In the rows, zero is written as 128.
One turn moves every row onto another: examples first, then more rows asked:
Tomo: [117 155 148 126 138 145 127 137 136 104 133 106 156 113  76 122 135 129
 108]
Zaniz: [121 144 141 119 137 146 132 147 138 118 106 107 165 122  78 101 120 135
 136]
kog: [150 128  99 118 126 141 136 114 119 150 154 144 118 105 121 100 104 129
 132]
tiz: [114 139 118 139 146 127 101 108 115 106 135 114 122 142  99 137 122 121
 106]
bedu: [146 123 120 116 126 135 158 111 108 151 148 130 118 116 137  83 121 123
 130]
dokod: [118 164 107 124 146  96 134 155 131 108 110 139 126 140 120 140 129 126
 119]
vuv: [119 133 120 131 152 134 148 127 140 157 132 147 145 154  85 135 106  93
 115]
Bigaz: [120 150 111 120 145  94 138 173 144 110 109 130 130 140 126 127 135 131
 124]
voro: [147 118 106 118 121 143 140 143 140 144 166 131 116 101 134  86 127 135
 121]
tisom: [112 155 148 121 136 146 128 141 137 110 124 109 163 118  83 109 130 138
 129]
Redud: [138 108 114 133 155 113 103 126 119 117 131 102 123 143  91 130 115 120
 108]
vel: [112 107 117 128 140 130 116 162 148 116 111  99 139 150 117  85 126 133
 134]
Diti: [ 97 141 129 139 141 146 155 149 160 140 143 141 144 151 106 118 137  97
  99]
Gosu: [105 143 120 140 145 146 154 133 144 144 132 148 140 154  95 129 121  90
  99]
tuveb: [138  92 115 126 151 116 111 151 136 122 118  94 132 148 100 104 117 125
 123]
sof: [151 116 106 113 125 137 137 128 130 150 166 136 118 103 125  93 114 136
 131]
dum: [114 115 135 120 150 124 149 155 161 158 153 132 156 150  96 120 124 115
 130]
makom: [128 155 110 120 150  89 133 153 128 114 112 136 127 139 115 144 124 126
 121]
ropuv: [ 88 137 120 135 132 144 113 146 143 106 115 114 138 150 125  91 133 135
 132]
rek: [133 145 137 131 142 143 130 139 132 107 125 102 150 115  69 124 132 117
  96]
dud: [141 134 131 129 145 142 133 146 132 113 106 101 152 119  67 114 122 113
 103]
fam: [144 128 114 126 124 143 161 114 110 143 141 133 111 115 139  82 126 113
 113]
Bigog: [123 118 130 121 154 124 146 138 147 164 141 140 152 153  86 130 109 107
 130]
fevo: [137 138  92 133 116 159 146 128 129 137 142 146 109 107 133  85 119 117
 109]
gazu: [134 134 132 122 142 144 134 151 135 119  96 104 158 123  70 105 116 121
 123]
redi: [101 126 137 128 142 137 152 160 167 148 153 134 152 150 107 113 138 109
 115]
kur: [116 161 109 125 143  99 138 165 139 104 108 137 128 140 126 130 136 126
 121]
Regef: [145 122 124 116 124 135 158 119 113 149 157 127 118 114 140  80 129 125
 126]
lutaz: [141 124 121 121 121 137 160 121 117 144 157 128 115 113 143  79 135 122
 118]
koru: [142 128 117 125 123 143 162 120 115 141 150 130 112 114 141  80 134 115
 111]
bok: [137 127  99 127 116 154 145 142 140 136 155 137 112 103 137  81 129 123
 108]
das: [142 139  92 127 121 152 140 115 118 143 143 150 112 109 125  94 106 120
 120]
pepo: [130 142 111 117 149  86 135 173 141 115 112 129 131 138 119 131 133 133
 126]
gebo: [145 127 115 122 125 140 160 111 107 149 143 133 114 118 136  84 119 116
 124]
nel: [134 144 111 115 151  83 132 162 133 116 115 129 130 137 113 141 126 129
 125]
bubu: [ 89 155 118 141 135 142 107 119 126 100 128 123 130 146 116 115 131 129
 117]

rek turns into dud
Bigaz turns into kur
Gosu turns into vuv
Where do these go?
Regef turns into lutaz
sof turns into voro
vel turns into ropuv

